In the rows, 128 means zero.
Each named move below is a turn or a mirror, shown by a few rows before and after it. Which moves, in which order, take the first row of each later pair to the second? The first pair is answered.
q_899:
[137 142 125 165 136 134 132 123  98 128 128 108] => [154 126 119 155 130 117 127 160 114 129 132 110]
[105 140 112  89 125 138 152 112 155 148 120 142] => [106 136 110  87 122 133 153 124 158 148 123 143]
[159 135 140 165 140 113 113 106  86 121 132 122] => [175 115 132 152 137  93 109 140 102 125 136 126]
q_728:
[139 163  96 126 116 148 127 131 123 121 107 127] => [136 157 102 115 119 155 129 106 128 117 112 136]
[134 137 102 159 136 123 122 112 139 147  68 110] => [125 133 111 145 139 139 129  84 150 141  74 117]
[103 117 164 130 130 123 136 138 120 118 136 107] => [113 110 165 122 134 121 131 122 113 118 145 120]
[149 135 121 133 119 145 131 175 183 127 102 108] => [146 118 137 101 128 164 132 113 191 117 124 139]
q_415:
[142 143 111 129 115 137 119 105 111 144 111 152] => [112 137 120 111 114 142 137 149 141 142  96 126]
[153 109 136 167 129 130 114 120 117 108 126 106] => [120 131 113 148 121 102 123 145  94 153 133 119]
[103 142 126 139 123 128 167 168 104 131 148 132] => [142 120 149 157 128 154 160 135 121  89 147 128]
[175 136 116 182 129 169 107 119 128 100  91 111] => [121 175  75 150 121 122 122 157  93 170 109 130]

Between the rows of a pair lie two moves.
[143 121 173 187 145 146 122 111 108  98 121  96] => [131  92 170 143 141 157 137 144 161  90 110  84]  q_899, q_728
[153 133  90 122 123 103  91 156 141 152 118 127] => [121 120 113  87 128 149 109  99 172 132 123 140]  q_728, q_728
[ 94 104 140 120 175 143 128 111 126 142 157 122] => [128  89 138 119 178 133 115 107 127 135 164 130]  q_899, q_415
[132 183 120 169 114 153 108 115 110 149 108 125] => [159 136 103 123 110 123 102 185 156 154 118 129]  q_728, q_899
[ 75 115 146 110 137  87 148 175 119 145 139 129] => [ 92 113 183 148 147 144 149 104 126  91 124 119]  q_899, q_415
[136 100 101 127 152 132 132 101 143 155 115 122] => [133 110  94 139 145 131 137 132 144 157 101 105]  q_728, q_728
[125 163 136 164 136  92 151 140 107 124 137 123] => [115 137 163 144 142 134 165 110 143  97 135 119]  q_415, q_728
[175  78 140 158 119  70 110 178 109 109 154 148] => [ 88 102 149 138 110 123 158 209 168 103 114  97]  q_415, q_728
[ 88 139 192 145 162 139 155  77  85 118 145 119] => [ 94 131 183 129 163 101 147  91  69 142 164 138]  q_415, q_728
[ 96 154 127 136 132 114 143 117 104 147 139 134] => [ 86 133 124 110 132 118 156 146 140 143 132 124]  q_899, q_728
[177 120 124 171 124 117 121 152 122 122 105  96] => [101 146 120 143 117 158 156 141 147 133  90  82]  q_415, q_728
[140  97 143 118 137 126 126 151 160 113 119 117] => [ 98 151 132 127 132 123 132  97 106 152 133 137]  q_899, q_415
[119 140  84 105 110 162 139  71 130 125 130 160] => [160  98  81  90 112 141 130 127 167 116 129 153]  q_899, q_415
[ 98 123 141 125 152 164 125 124 156 111 112 124] => [138  96 133 108 153 136 107 115 151 119 136 152]  q_899, q_728
[ 54 154 156 140 133 107 153 172 102 147  97  85] => [169  75 159 150 140 101 107 185 140  95 103  97]  q_415, q_899
[137 133 136 148 139 143 118  90 110 114 133 128] => [ 90 143 129 106 136 128 138 111 119 142 136 136]  q_415, q_728
[133 130 118 136 124 137 121 158 139 122 106 105] => [122 158 111 148 125 142 122 115 107 130 117 119]  q_899, q_415
[124 117 141  88 124 103 130 130 116 153 150 158] => [107 109 169  92 128 135 147 134 152 125 131 129]  q_899, q_415
[113 141 115 104 125 111 131 165 127 145 127 129] => [111 142 147 134 134 157 138 121 138 105 112 110]  q_899, q_415
[139 104 135 121 135 144 122 124 145 114 125 126] => [125 107 131 110 133 133 127 145 151 127 124 122]  q_415, q_415
[122 114 132  90 130 122 116 148 153 126 119 112] => [118 127 120  83 126 105 110 142 134 145 128 128]  q_415, q_415
[130 146 182 151 129 137 154 122 126  92 137 128] => [148 152 176 163 126 115 143 137 111 102 135 128]  q_728, q_728
[157 147  91 125 138 158 117 110 158 111 111 127] => [131 161  78 104 133 127 122 149 146 144 117 133]  q_728, q_415
[129 128 130 157 133 141 122 138 132 121 117 107] => [118 134 125 152 132 132 120 153 131 131 116 106]  q_415, q_415
[149 138 172 164 131 121 117 100 112 112 139 116] => [148 131 144 135 124  77 116 151 113 147 145 127]  q_899, q_415
[ 66 110 142  68 121 124 155 135 161 150 139 136] => [189  97 134 154 121  78  93 127 101 126 145 155]  q_415, q_728
[115  82 148  68 130 150 125 115 154  74 145 126] => [137 113 148 121 134 133 104  67  81  86 162 149]  q_728, q_899
[192  94  77 115 118 113 105 163 179 112 119 143] => [192 133  60 130 114 116  98  98 142 133 131 172]  q_728, q_415
[168  98 126 108 137  95 118 127 135 132 153 159] => [156 144 121 169 131  96 117 149  95 142 135 127]  q_899, q_728
[139 206  39 167  86 144 133 132 107 145 106 116] => [141 177  58 126 101 162 129  39 109 131 134 165]  q_728, q_728
[104 124 162 109 154 164 145 105 161 106 120 106] => [164 129 135 158 150  87 111 169 109 130 128 106]  q_728, q_728
[ 88 142 149 122 132 129 141 106 112 141 133 128] => [154  97 154 132 135 128 120 116 137 104 132 130]  q_899, q_415
[124 149 140 165 133 126 100 113  77 132 121 118] => [ 94 124 141 127 124 149 125 164 144 119 103  88]  q_899, q_728
[147 119 122 132 119 154 114 114 144 104 106 131] => [125 121 121 120 122 149 126 144 154 111  97 119]  q_415, q_415
[133 152 139 152 132 138 145 102  98 139 138 136] => [121 148 143 155 129 140 156 152 126 134 120 104]  q_728, q_415
[ 93 178  90 102 117 107 131 145  85 182 121 150] => [123 121 152 126 132 197 136 111 164  82  87 106]  q_728, q_415
[111 107 137  93 130 116 129 110 123 140 148 160] => [ 95 128 128 113 119 117 137 172 136 144 120 118]  q_728, q_728
[129 176 156 141 102 123 130 117  95 146 133 122] => [144 165 166 150 105 136 124 103 105 127 132 120]  q_415, q_415
[ 82 162  89 102 125 141 136 118 115 136 127 118] => [ 95 118 119  94 134 157 136 132 158  99 122 101]  q_728, q_415
[132  94 186 158 146 142 141  88 116  97 125 117] => [106 120 148 146 137  76 140 161  73 164 133 125]  q_728, q_415
[119 148  88 136 113 154 143 136 154 148  87 101] => [156 140  93 155 119 154 123  84 136 133 100 124]  q_415, q_728
[106 151  78  94 130 108 131  97  94 181 143 161] => [161  65 133  79 145 139 120  87 151 111 149 156]  q_415, q_728
[ 85 108 152 112 116 115 122 142 116 124 145 106] => [108  96 163 114 121 121 112 109 116 110 151 120]  q_728, q_415
[ 85 130 178 132 128 180 158 105 139 115 132 119] => [129 150 140 157 123 111 126 111  65 157 159 157]  q_415, q_728
[162 119 121 147 131 140 120 140 147  99 114 118] => [124 160  97 138 126 119 131 133 105 148 128 136]  q_899, q_415
[120 163 106 121 118 127 152 162 134 128 122 129] => [139 152 128 146 125 157 146 125 141 100 116 122]  q_899, q_415
[101 132 158 135 131 132 121 113 119 119 131 130] => [ 95 128 155 131 129 116 126 149 121 125 132 124]  q_728, q_415
[131  80 155  75 130 159 139 104 188 106 141 142] => [ 96  97 142  53 125 140 149 135 184 140 141 138]  q_415, q_415
[122 139 124 130 120 165 140 125 156  78 106  95] => [124 187  84 139 114 121 127 114  95 128 123 124]  q_415, q_728
[137 152 119  89 105 145 134 105 137 143 138 150] => [147 144 124  94 104 150 128  96 145 130 132 146]  q_415, q_415
[119 120 114 136 131 149 135  90 110 138 139 149] => [145  83 108 123 126 129 129 141 140 130 137 141]  q_899, q_415
[ 84 122 133  83 125 124 144 147 136 140 129 127] => [119 120 122  96 124  88 121 155 106 154 145 140]  q_728, q_728
[123 126 125 111 124 104 130 139 107 148 146 141] => [112 114 149 120 127 140 146 143 139 112 125 111]  q_899, q_415
[ 85 151 115 141 122 165 124 125 136 127  93 114] => [106 105 122  88 125 160 117 106 163 121 118 151]  q_899, q_728
[102 142 133 140 130 138 140 157 131 128 114 101] => [160 113 122 142 133 116 114 159 131 116 124 122]  q_415, q_899
[130 147  83  51 121 129 124 126 170 170 143 160] => [210 109 102  91 121 118  93 127 165 128 145 158]  q_415, q_728
[134 141 130 166 113  97  94 140 122 134 133 128] => [109 140 140 158 114 109 107 160 138 128 123 111]  q_899, q_415
[148 131 118 124 125 109 120  76 112 135 123 142] => [146 135 120 150 122 111 130 151 138 121  93  91]  q_728, q_415
[125 124 155 139 128  79 109 145  99 144 130 112] => [124 126 177 154 133 113 114 116 106 120 121 100]  q_415, q_899
[113 160 104  83 123 109 127 150  96 170 173 150] => [ 82 184 112  99 120 135 138 145 101 163 156 124]  q_728, q_899
[133 124  87 107 116 107 122 178 154 117 111 130] => [ 82 169 110 127 125 147 143 112 131 110 106 117]  q_899, q_415
[ 90 153 118 110 122 147 152 118 141 131 122 136] => [120 128 113  84 125 122 140 118 143 135 138 163]  q_899, q_728
[ 85 132 167 163 138 152 136 141 126  84  89  82] => [145  64 158  98 144 100 110 164 148  87 124 134]  q_728, q_899
[170  72 164 148 151 113 122 125 133  87 134 125] => [ 96 133 127 126 136  75 139 142  80 167 148 143]  q_899, q_415
[132 121 145  99 119 106 141 135  96 129 150 114] => [113 138 152 113 118 121 150 126  93 128 137 100]  q_728, q_899
[167 150  95 155 112 152 130 133 133 140 140 129] => [131 141 107 122 114 177 153 121 158 137 134 131]  q_415, q_728
[203  96 128 143 118 123  96 190 158 110 101 135] => [118 152 108 140 104 152 129 209 168 135  74 104]  q_415, q_728
